Each path below is one point turned by a fixed rotation once a step. After each direction that follows a path, write how fast that rotation turns it, in degrees a step (0 if it stays still).
Each turn is a multiple of 5 degrees from 10 to 175, or 0.
Each row of a path follows its step; steps can be skipped.

step 0: -4 15 -11 2 -29 12 13 -18 9 15 18 3 10 32 -2 3 -32 9 -9 18 17 -7 5 -20
 13 -6 6 -20 16 17 5 -5 -1 -4 -6 -8 -16 -16 12 9 0 20 3 -7 -10 -14
step 1: 17 23 -1 6 -22 -2 10 -32 -4 3 -19 5 3 13 -5 -11 8 20 -10 -2 1 -2 23 -24
 3 3 21 0 6 11 13 -23 -5 -12 3 -16 -7 15 8 0 10 -15 21 2 22 -24
step 2: 25 -11 -8 22 3 -5 -12 -1 -12 15 -32 12 5 19 -1 -14 -10 -16 -12 -24 -18
 -5 12 -8 -8 27 5 16 16 3 6 -2 20 10 4 -4 10 22 16 -2 -7 -2 1 22 3 -27
step 4: -5 17 -11 2 -18 14 16 -11 0 -6 -4 -10 7 26 -15 8 -11 -21 -13 0 21 -15 1
 8 20 18 6 -11 -4 -3 23 -22 -12 -2 30 -14 -17 -10 -6 13 -10 4 9 -18 -26
 12
step 6: 11 3 -6 2 -8 -15 3 -18 0 16 -8 7 25 8 -1 -8 -14 15 4 -1 -16 11 34 -32 -3
 24 10 14 7 32 8 -5 -18 22 -6 -7 11 7 -1 -17 -12 -2 11 14 11 -13
step 8: 16 -5 -13 2 -10 0 8 -18 -9 6 -13 -7 -11 44 -19 -8 -4 -6 2 9 12 -12 6 -7
 2 -4 5 4 -12 -25 -10 -12 -11 2 34 8 0 10 18 18 8 0 -14 -12 -32 -17
step 10: 9 -22 1 9 -25 22 15 12 -12 5 9 4 17 11 6 6 -20 -6 2 11 2 17 15 -10 -13
 14 20 -11 23 29 15 -24 -3 4 -4 -17 -19 1 10 -9 -25 2 14 14 0 -5
step 13: 12 -8 -12 9 8 4 12 -29 -24 5 -5 2 0 29 -8 -27 -20 -18 -11 -10 5 11 -12
 -9 0 22 2 17 -2 -16 -1 -3 -10 0 22 -8 -14 16 9 6 6 -16 15 24 -13 -19
0 1 4 7 5 4 1 0 4 1 3 0 3 -3 0 2 1 -3 -7 -1 -3 8 -2 -7 -8 6 7 8 -2 -6 3
 6 -5 2 -1 0 3 10 1 6 0 4 -4 4 4 1 -> 100
2 -1 -6 6 -6 2 3 8 4 5 -7 3 -3 -3 3 7 -5 -2 -3 -1 1 -6 -7 8 -4 9 0 -5 4
 -3 6 2 3 -4 -2 0 -1 -4 2 -1 0 -6 -7 6 3 1 -> 140
-4 7 -2 -1 -3 1 -3 -1 -7 -4 9 0 3 3 2 9 1 -9 -3 2 -3 -2 1 -5 -7 -3 6 -5
 3 -2 -1 4 1 3 -1 2 -7 -4 -6 -4 -8 -6 -1 -4 -3 1 -> 70
2 1 5 -1 4 -8 -2 -6 -3 7 5 1 -1 3 -1 -4 -6 -6 1 0 -1 3 -1 11 -5 -1 -3 1
 1 4 2 -3 -6 -3 -9 3 4 5 0 -4 -8 -2 2 8 0 3 -> 100
1 -5 -2 2 -4 -7 7 4 7 -3 0 -1 4 -4 0 -2 2 6 7 8 4 -4 0 -3 -2 -6 0 3 -1 1
 1 3 -9 2 1 5 3 4 0 -2 -9 -4 -9 -1 -8 -3 -> 35
-5 10 -4 2 7 0 0 3 5 -4 -2 2 7 -3 -2 -6 -5 -9 -5 -9 -4 -9 -4 -2 8 -2 -5
 2 6 6 -1 2 -1 1 2 -1 0 2 0 0 -2 4 -3 0 -3 -3 -> 155
-1 10 5 -1 -2 -4 4 -1 2 7 4 -3 0 0 -11 -3 7 -4 -4 5 3 -3 -4 2 7 -2 7 -1
 -4 -5 0 -5 2 -3 2 4 -1 -1 2 3 1 -5 -5 -1 7 -6 -> 95

step 1: 15 -10 15 23 -15 17 -26 -20 4 -40 8 4 -14 -3 -8 0 6 17 7 -8 -11 -2 -28
 -10 14 -23 3 3 -14 -7 -4 5 5 -8 -16 -2 -20 -4 -3 -33 11 -10 -8 4 28 -3
step 4: 4 22 12 -1 -4 2 31 -35 11 -22 8 28 0 21 11 -27 -9 0 -21 -13 6 0 -9 11 5
 7 8 1 -3 7 5 8 -30 11 -25 -16 -4 6 -9 1 -22 10 8 9 20 14
step 5: 14 -2 -21 10 -14 11 -4 -4 -6 3 4 -22 18 -16 4 47 18 -21 -15 1 -9 -15 16
 -12 -10 2 -12 -19 -6 -14 4 21 -13 12 -5 -16 14 24 -2 -10 -8 11 -4 26 8
 -14
step 6: 19 -34 16 8 20 3 -9 10 28 2 3 -7 11 22 7 -32 20 7 12 -16 1 -22 -15 -14
 -13 0 10 4 -3 -5 -3 5 -36 22 -14 17 -6 -14 -8 -3 2 -14 -7 15 -6 13
step 7: 1 11 -7 -24 24 9 29 8 -16 31 7 32 -13 0 2 10 20 -17 -14 4 -6 7 2 -22 -16
 0 5 -17 14 18 1 -1 -27 -10 -3 -6 7 20 -19 22 3 0 -1 -4 4 -24
step 8: 32 -1 -18 -8 19 23 2 -21 10 19 -15 -15 21 3 5 -25 -21 -9 0 14 -9 -8 8 -3
 -32 7 -7 5 -7 -13 0 8 14 -10 19 8 25 -5 0 -16 -25 8 -12 4 -7 23
step 10: -3 -3 13 -9 -4 -29 -15 4 1 42 -2 -26 0 -12 -8 4 -6 -17 3 30 3 12 28 -27
 1 11 -3 -11 -19 -11 -13 -3 -16 -11 20 13 -1 -7 -26 5 6 3 3 18 -12 -4
step 12: -23 44 -8 4 -13 -6 22 2 -8 21 -2 15 -12 -10 -13 -9 -11 -5 -4 11 8 1 7 1
 7 29 7 -17 0 17 11 -4 10 -10 -3 32 21 -11 7 -17 -4 -1 18 -22 -27 -10
-6 -3 0 2 13 0 3 -2 1 7 -4 2 -5 -6 1 -4 2 -3 2 -4 0 -5 1 5 -2 -8 -4 -1 5
 9 0 -2 3 2 2 -2 -3 -3 -8 1 6 -6 3 2 -5 -2 -> 85
1 -3 -3 1 5 0 -1 -7 3 -6 2 -4 3 8 -3 -9 0 -4 4 -5 2 -4 0 -3 0 -1 5 3 -6
 3 1 7 9 1 0 4 -7 -3 3 5 4 1 -5 -2 8 -4 -> 145
1 0 -4 -3 -6 -7 12 1 -1 1 1 3 -6 -2 -7 4 2 -2 5 1 -6 2 12 2 3 0 4 -4 -1
 3 4 2 0 7 -5 3 2 0 -4 5 -2 -3 -4 -5 4 2 -> 145
3 -9 0 -2 6 2 1 1 -2 3 -1 -13 7 -11 7 2 0 1 -2 4 -2 6 3 2 1 4 4 -5 1 5 2
 -1 5 2 -1 0 -3 1 3 -2 1 5 -2 -1 5 7 -> 140

step 3: 2 0 11 0 5 -3 -20 -9 6 14 14 -6 11 -20 -19 -3 11 -13 -2 5 8 7 25 -7 7 17
 26 -3 27 3 -6 10 27 -37 17 -17 -5 -5 18 -6 7 -14 -22 -1 4 6
step 6: -15 -2 19 10 20 -5 -2 11 -21 14 -7 -6 -1 12 12 -2 14 -3 -15 2 -9 18 -1
 -34 -9 14 -4 10 -7 -34 1 -5 29 1 19 -11 15 -8 -8 9 17 -13 -6 23 2 -12
step 7: 9 -5 2 14 -2 12 11 34 -3 4 18 -20 -16 7 -42 -10 16 0 0 23 22 -6 -4 13 -3
 3 20 -12 3 -7 7 15 13 7 15 -25 -4 -2 -1 16 18 -14 3 6 4 -17
step 8: 11 -5 10 23 -17 -4 -2 -27 -14 -18 -6 -11 26 2 -26 15 2 -2 5 16 16 5 18
 -11 16 -1 0 -8 -1 -1 6 11 -10 11 1 -27 18 -4 7 -34 24 -16 -2 4 -4 -3
step 9: -14 9 1 -5 -24 -5 -6 -10 -7 7 -11 -2 16 -3 17 -15 28 0 -19 -15 39 -8 23
 -25 -18 0 -4 -4 10 10 18 6 8 9 1 0 -8 -23 8 3 11 -12 -8 -12 17 -17
step 10: -20 11 13 0 -9 -23 -14 7 5 16 -13 0 5 -1 -15 -16 15 12 -14 10 19 5 -6 6
 -1 -3 24 9 -4 2 -5 -2 16 -14 32 25 19 -16 7 -1 13 -12 -2 23 -6 31
step 11: 10 22 21 -2 14 -8 10 -2 10 1 11 -21 -20 -24 -6 4 11 10 5 3 10 6 -10 -33
 -1 4 16 -29 17 -32 0 15 -13 -15 17 -9 12 -12 11 -11 11 16 -2 12 8 -2
step 12: 20 -6 -8 44 -2 11 2 -12 26 3 -7 -21 21 -10 9 7 29 -6 -10 -2 -8 -11 -7 9
 -11 13 23 5 8 -22 11 3 7 17 12 -16 10 -8 19 3 -2 -8 -3 9 1 -16
-8 3 2 5 -6 10 2 -5 0 3 2 6 0 1 -5 -4 -6 -4 -7 -2 4 -7 2 -3 2 2 1 -5 -1
 4 6 -4 -1 -3 4 -3 1 5 -8 -4 0 5 -6 -1 0 5 -> 55
-10 -2 -3 1 2 1 -1 -1 4 -5 -3 -5 -5 0 -1 4 3 2 5 2 5 1 1 9 5 -2 8 8 -3
 -1 2 2 3 0 -7 -5 5 0 -3 -1 2 1 2 -3 -2 13 -> 140
-1 -5 -4 0 3 6 7 2 -8 -11 -4 -1 0 8 -1 0 1 -4 2 10 -2 -1 5 -2 -1 2 1 4
 -5 -3 0 -3 -2 -4 1 -1 0 5 -5 9 1 1 -3 5 1 -8 -> 45
10 2 -4 -9 0 8 2 -4 1 4 -3 -5 9 2 0 -5 1 -2 4 -6 -1 4 4 0 7 -3 6 -1 -6 5
 10 0 1 -2 -5 -1 -1 -4 -3 -2 0 -3 1 4 -2 -1 -> 80
-2 -5 0 -6 -2 6 -6 -1 5 1 0 3 0 7 0 -2 2 8 0 -5 -2 -1 0 1 0 -1 -3 4 8 -1
 -5 -6 9 -3 5 -5 -7 -1 0 8 3 -7 -3 4 3 5 -> 110
-7 -4 0 7 0 4 3 -4 0 1 -5 -2 -3 2 4 5 1 -4 8 -1 -6 -3 0 -2 -5 2 -4 -12
 -5 3 0 0 1 -10 -1 -1 -5 -9 5 -2 3 -4 5 0 2 3 -> 120

step 0: -2 -18 5 19 10 3 12 -5 20 8 -16 -14 -3 3 -6 47 -21 -7 17 -14 3 5 -2 6 -1
 20 34 3 14 7 -11 1 -11 -6 -4 17 -21 -7 -11 -26 2 -2 6 10 -6 32
step 4: -1 -17 6 3 15 -13 0 10 17 9 -13 -4 -23 18 10 16 12 -6 -16 -39 8 32 7 13
 9 3 10 22 -16 -4 18 20 -2 11 -26 1 11 2 -22 9 3 -3 11 -32 -1 10
step 5: 6 -9 21 40 17 -2 -8 5 6 -14 -15 -9 -1 -3 -15 32 6 -16 5 -32 -8 16 -5 18
 1 5 9 22 -4 23 -13 5 9 37 6 -10 0 17 3 8 -7 6 1 17 11 -7
step 9: 16 2 -7 14 14 -11 -20 0 -5 22 0 -13 0 5 -3 20 -16 -16 -15 -28 4 15 -11
 -10 -8 17 -7 -7 -9 -18 19 -12 -29 22 -12 -8 33 7 -19 16 -14 -14 -17 8
 -15 -14
step 10: 17 2 -29 8 27 4 8 17 -8 2 -9 8 -15 -10 -24 21 4 8 7 -32 -4 1 25 -11 5 28
 0 4 -19 13 -11 -2 4 26 -2 14 24 5 4 18 -6 12 11 -11 -26 -5
step 11: -1 17 -3 7 26 11 26 5 11 -8 -12 -14 0 3 -3 36 -8 12 -9 -26 -13 9 17 1 22
 -1 21 4 -20 -18 13 -1 16 10 10 1 -14 5 -8 -19 -20 28 31 -4 4 9
step 12: -6 -20 9 18 12 -11 6 -8 18 -4 -3 -13 -4 29 6 9 9 -29 -3 -18 10 -14 17 16
 0 -2 28 15 -7 -7 21 15 2 7 25 -11 -26 16 27 -8 -23 -5 3 -9 -12 20
step 13: 5 -6 24 8 8 -27 -21 -11 17 7 5 3 6 -14 -12 29 -14 -22 11 7 21 3 1 -11 -2
 29 -3 -4 2 26 19 17 -17 13 17 -8 -23 11 -4 -4 -19 -14 2 20 -7 20
3 1 3 4 7 5 0 -5 0 0 0 -7 5 0 1 1 -9 -4 -2 0 2 -4 2 -2 8 -6 2 -9 3 -9 5
 1 -3 0 -2 -1 3 -4 2 0 10 -1 5 -2 8 -3 -> 135
6 -1 -4 -2 2 -1 -3 -10 0 -6 -9 0 -7 7 -3 2 2 -3 3 6 0 -7 -6 7 -5 1 2 0 0
 -4 3 -2 -2 -1 -5 -1 -2 -3 -8 4 -3 9 2 3 1 -3 -> 155
-1 -6 -4 -3 9 -1 -2 7 4 0 -6 3 4 -3 3 -3 2 -7 1 0 4 -1 0 2 -4 -2 0 -6 2
 7 5 -4 4 0 -1 -6 2 -7 6 8 -2 3 -4 -10 -2 2 -> 135
7 11 -1 -1 2 -2 0 -5 -5 -6 11 6 -4 -7 1 4 -3 0 -1 5 -2 0 8 -2 1 1 2 0 0
 6 -1 -2 -2 1 2 4 2 -10 0 0 1 6 -2 -6 -5 -3 -> 95
2 4 1 -2 3 0 -4 7 -5 -4 -10 1 -6 -1 10 3 -1 4 -4 -8 -2 -1 6 6 2 1 -3 4
 -1 0 0 0 3 -4 1 -3 12 4 -2 1 7 1 3 3 0 -1 -> 60
-2 3 -5 5 -6 0 0 4 -3 7 -2 -6 4 -1 1 6 0 7 0 -2 2 -11 -4 -5 -4 3 9 1 3
 -1 -2 -7 2 0 2 3 5 -3 -3 2 -1 0 -8 -3 4 -7 -> 35
3 -7 -5 -3 -3 -3 5 -3 4 -1 1 -8 -6 4 -3 -3 1 4 6 -2 6 -3 7 5 0 2 0 3 1
 -1 -1 1 3 0 0 8 -1 -1 5 1 12 -5 -4 -6 -7 1 -> 175

step 0: -15 12 -9 -3 -15 16 2 -9 20 18 -1 11 8 25 4 -4 35 5 11 -11 6 -11 7 1 -5
 21 1 -3 -17 -33 -3 -18 3 -7 -6 4 9 -4 24 10 12 -1 21 -3 -3 -2
step 1: -14 5 -14 -16 0 -9 5 22 -14 7 -8 14 7 13 2 -5 27 3 4 -2 -19 19 -22 15
 -11 10 -3 -7 9 -15 -8 23 -14 -10 1 -2 22 2 11 6 11 18 -3 -23 24 2
step 2: -17 3 -1 -6 -17 7 -12 2 -20 -9 -7 2 -16 -6 13 12 25 16 15 -4 -10 -18 15
 5 2 13 6 -11 7 6 15 9 -11 -18 19 -8 10 0 -4 -18 22 -22 9 -26 10 -22
step 4: 14 0 -9 -17 -25 -11 -2 -1 -13 10 -20 20 -4 7 24 -14 9 16 23 8 -5 -10 -7
 22 -5 -7 3 7 -11 -17 3 -5 -15 -3 2 -21 7 1 8 21 -32 -14 -8 -8 5 -8
step 5: -10 17 -6 0 -18 0 -5 -14 -6 -2 -17 17 10 -2 4 -6 18 -6 -9 -7 26 1 -4 29
 -29 1 -8 -14 -34 11 16 3 2 -2 13 -6 13 -7 4 -14 -2 11 -13 -20 2 -17
step 7: -13 4 12 3 -15 8 -32 3 -18 17 -3 4 -5 3 -20 -19 20 20 0 -1 18 8 1 -12
 -24 -4 -3 -17 9 -27 4 -10 -13 -26 1 -12 -4 10 9 13 -1 -11 -16 -1 10 -4
step 11: 10 11 0 -16 4 19 -6 -7 -35 13 -1 16 -1 -2 30 -19 1 16 8 -6 -10 3 4 10
 -17 34 7 -4 -10 -28 -9 10 -1 -13 -3 2 -4 -1 7 -6 12 21 -5 -10 0 -5
step 13: -12 17 -5 -4 -15 -3 -10 -8 6 3 -16 12 22 -3 7 2 20 24 2 -24 21 -6 2 13
 -11 4 -17 -7 -24 2 -6 -19 -6 7 15 -13 21 3 -7 -18 1 16 -8 -10 15 -19
-1 0 2 6 2 5 2 4 1 3 4 -6 -5 0 0 -3 4 -3 0 6 -2 -2 -11 0 -7 -1 -2 2 0 0
 -1 -4 4 -9 3 9 2 1 2 -1 -1 0 -5 11 -4 -7 -> 35
-3 -6 -2 4 2 11 2 -5 -7 2 6 1 6 -4 -6 5 -4 -1 1 -5 -1 10 -2 3 -2 -1 0 1
 2 -3 -2 -3 -4 3 9 -4 3 -7 5 0 -2 3 -7 -3 -2 0 -> 175
2 0 7 3 0 -3 3 -5 0 -5 -9 -3 1 -4 0 -5 -2 -3 -1 6 4 -7 3 3 6 -7 1 -5 -5
 2 -4 -5 -4 -5 4 -4 -2 -5 0 4 -5 8 -8 -2 4 -5 -> 40
4 1 -2 1 0 -3 1 0 0 3 2 5 -9 0 -7 0 0 0 7 0 -4 -2 10 -3 -5 -3 9 -10 0 0
 1 8 -2 -1 6 -5 6 -1 0 4 -2 -3 0 9 -4 -2 -> 145
1 -3 -2 0 2 -5 -2 -2 6 1 -2 -2 -2 0 3 5 0 -10 2 -8 0 -4 -1 8 -3 1 -2 0 5
 4 7 5 -4 -1 0 2 3 -1 9 -3 7 4 -7 4 10 4 -> 85
2 0 1 5 -4 -5 5 0 1 -7 3 3 -4 -1 5 -3 5 -9 7 -1 -3 8 1 -3 -8 2 2 3 -2 -6
 2 0 -1 -1 -8 0 -5 2 2 7 -4 5 -4 -8 -4 2 -> 100
-5 1 -3 -5 8 2 7 -10 2 2 -3 0 -1 -1 3 -3 2 -5 -5 -4 6 -5 4 -7 -5 7 7 0 0
 -4 0 -2 -1 7 -1 8 3 -2 -5 -3 -2 0 0 -1 1 -6 -> 135

step 1: -5 0 -15 18 9 18 16 0 -15 8 -10 5 -16 11 3 5 -9 -12 11 -13 -8 4 10 15 8
 -7 -16 -11 11 -14 -3 9 -14 26 -10 -1 -20 8 15 26 16 -16 18 14 -17 1
step 2: 25 4 9 -14 -5 2 7 -10 -16 8 10 19 -4 -12 -26 -7 5 -1 -3 13 10 12 -3 17
 -4 7 6 -2 -22 -14 -15 4 -26 -4 7 -1 -26 12 -9 -7 -17 -15 -6 9 25 -4
step 3: 4 -7 22 -1 26 6 -8 -8 -22 -8 -4 7 0 -12 29 -25 8 -1 -1 -2 3 12 -7 -17
 -25 -7 -7 -14 20 3 -2 17 -15 -2 -6 11 -2 -9 20 11 -3 -9 16 -3 -9 -21
step 5: 11 -2 0 1 7 21 15 2 -4 4 -8 4 -24 -6 11 -10 -9 17 -10 -7 15 -2 19 11 4
 -6 -17 -13 -22 7 -12 13 -28 -4 -26 -5 -10 30 2 10 4 -1 19 10 -11 2
step 6: 4 10 11 9 14 3 -4 -25 -19 5 11 8 2 -16 -8 -7 23 -20 10 -6 8 -12 2 8 -11
 13 22 -9 -7 -30 4 6 -12 4 1 7 -31 -11 -6 21 10 -9 2 3 23 -5
step 11: -9 -13 21 -20 8 0 -15 -8 -32 -6 10 -5 6 -12 -6 -3 -17 -4 6 -1 -7 4 17 1
 -26 14 -14 16 8 -8 0 25 -8 -1 -27 -2 10 1 11 -6 2 -17 6 2 20 -6
step 12: 10 9 4 21 -12 4 14 -17 -3 -13 -1 18 -27 1 -17 10 -10 2 0 5 4 4 -20 1 -15
 0 -21 -28 6 15 9 16 -12 5 6 24 6 0 8 20 16 0 15 8 0 18
step 13: -11 4 -1 6 4 18 9 4 -28 13 2 14 10 -10 -6 -6 -18 3 14 -7 27 7 19 4 17 -8
 12 -1 -29 1 -15 10 -13 23 -8 15 -2 16 -5 3 3 -21 0 -5 7 -18
7 2 3 -4 3 0 -6 -2 0 -7 5 1 -4 -6 10 6 0 3 -2 -4 0 -1 0 -6 -6 4 4 -2 -2
 -5 2 -1 4 5 -12 -6 1 2 1 2 -2 1 3 -9 4 0 -> 130
-6 -3 -1 7 -4 0 0 2 1 0 1 -2 -3 4 5 -7 1 -5 4 2 1 1 -3 -9 0 -4 0 11 0 -7
 -7 -3 5 7 -6 5 3 -3 -4 2 -2 -8 -1 -2 -3 -2 -> 110
0 -4 -5 -8 1 0 1 -1 -6 -2 -3 -3 -3 -4 -1 3 4 -6 3 -4 -2 -4 -9 6 -10 -2
 -2 3 -3 -5 -7 4 6 -7 1 2 -5 -1 5 0 -8 2 -4 6 2 -1 -> 85
-10 -5 6 6 1 -4 -2 -3 6 4 -2 -2 -6 -1 -4 -2 6 0 2 -5 -1 -6 -1 0 2 5 2 5
 -1 -1 3 6 -2 -7 -7 -6 5 9 0 3 3 4 5 2 3 3 -> 65
4 1 -4 -1 9 6 3 3 5 8 -1 1 -8 0 -3 0 -3 3 -6 -6 2 -3 0 5 8 -1 2 1 -7 -5
 3 -2 7 5 -1 0 -2 2 -4 6 2 -5 -3 7 1 -4 -> 90
